Each row has a name. Each piece below is followed by the name of the row it came from, unless a question asks for something else. Each question is about the rows just above it.

Columns, left to right: C L F K Z D V Y E A
[ 96 111 119 132  84 132 126 132 129 206] : J785
[ 95  79 106  91 114 130  79 150  96 172] : J905
[143 100 148 121 141 156 106  88 104 173] : J873
[109  69 109 112 121 111  84 164  99 126] : J604
[153 114 140 150 128 125 118 109  97 145] : J75
[143  72 146 113 154 158  77 106 108 140] : J886
[103  71 102  79 142 129  65 157  85  90] : J645
[122 131 106 157  86 102 103 120 112 200] : J857
[143 100 148 121 141 156 106  88 121 173] : J822
Which column holds [120  88] top down?  Y
Which column holds this, read top down? [ 84 118  77  65 103 106]  V
Where do [ 96 111 119 132  84 132 126] appear?  J785

Columns, left to right: N U R M
[110 131 116 131] -> J83
[117 114 129  94] -> J119
[116 110 131  86] -> J252
Which column holds this, read top down? [129 131]  R
q: [110 131  86]  J252
q: [116 110 131]  J252
Among the named rows, does one hold [ 94 129 114 117] next to each other, in this order?  no
Which row holds [131 116 131]?  J83
Is [ 86 131] printed in one of the named rows, side by side and in this order?  no
q: [131 116]  J83

Columns, left to right: B W G P J
[120 128 132  53 175] -> J395
[120 132 128  53 175] -> J195
[124 108 134 123 164] -> J204
[132 122 127  73 151] -> J310
Among the named rows, does one hold [ 53 132 128] next to each other, in this order?  no
[120 120] is in which column, read top down?  B
Which column holds [175 175 164] top down?  J
Is [ 73 127 122] printed in one of the named rows, side by side and in this order?  no
The row with [132 128  53 175] is  J195

Columns, left to right: X Q S T
[129 153 179 214]  J872
[141 115 182 213]  J523
[123  89 212 172]  J928
[ 49 189 143 146]  J819
[135 100 206 187]  J368
[ 39 173 129 151]  J716
[126  90 202 187]  J921
[ 38 171 148 134]  J658
[ 46 183 155 128]  J870
Which column holds [179 182 212 143 206 129] top down?  S
Among the named rows, does one hold [189 143] next to each other, in this order?  yes
Does one of the named rows hold [129 153 179 214] side by side, in this order?  yes
Which row holds [129 151]?  J716
Among the named rows, does one hold [ 89 211 172] next to each other, in this order?  no
Where do [126  90] appear?  J921
Does one of the named rows hold [178 214] side by side, in this order?  no

Columns, left to right: lin vamo megu rata boba nobog
[128 128 127 128 128 128] : J656
[129 186 155  69 188 156] : J698
[141 175 152 151 100  96] : J589
[140 127 104 124 113 134] : J530
[129 186 154  69 187 156] : J756
[125 123 133 123 125 127] : J57
[121 105  97 129 131 210] : J111
[111 160  58  67 117  81] : J295
[152  46 125 132 160  65] : J360
[128 129 128 129 128 128] : J547
[173 130 150 163  77 162] : J417
[129 141 140 129 125 121 111 152] is in which column, read top down?  lin
Is [125 132 160] printed in one of the named rows, side by side and in this order?  yes
Which column holds this, read top down? [186 123 105]  vamo
Which column holds this, read top down? [128 156  96]  nobog
Does one of the named rows hold [129 186] side by side, in this order?  yes
Does one of the named rows hold [128 128] side by side, in this order?  yes

Columns, left to right: tofiv buzi Veka Lero vakav Sil dopa Rel
[ 56 223 187 125 182  79 126  43]  J497
[121 177 220  93  39 186 216 150]  J684
[223 187 124 182  79 126 118  67]  J390
[207 105 213 196  80 118 170 114]  J675
[ 51  83  62  51 108 129 173 116]  J93
[185 140 117 160 176 105 119 211]  J215
[148  37 141 190  72 131 171 188]  J939
[ 57  35 213 147 152 171  44 164]  J47
[ 51 194 130  45 149 179 192  51]  J6
[128 172 117 136 139 200  90 213]  J454
[187 124 182  79 126 118] is in which row?  J390
q: [223 187 125 182  79 126]  J497
Which row holds [ 56 223 187]?  J497

Columns, left to right: zor punod Pupez Beti bovo
[211  97  71 198 129] : J265
[ 97 211  68 179  68] : J399
[ 53 199  80 164  68] : J383
[179 197 136  80 194] : J398
[ 50  60 224  67  51] : J354
[ 66 194  85 162  70] : J289
[215 161  95 124 176] : J576
[219  96  68 196 131] : J899
[128 128 128 128 128] : J788
[ 72 193  76 171  63] : J20
Which column holds this, read top down? [215 219]  zor
Which column holds [80 67] top down?  Beti
[162 124 196 128] is in which column, read top down?  Beti
Does one of the named rows hold [ 72 193] side by side, in this order?  yes
Is [97 68] printed in one of the named rows, side by side and in this order?  no
q: [211  97]  J265

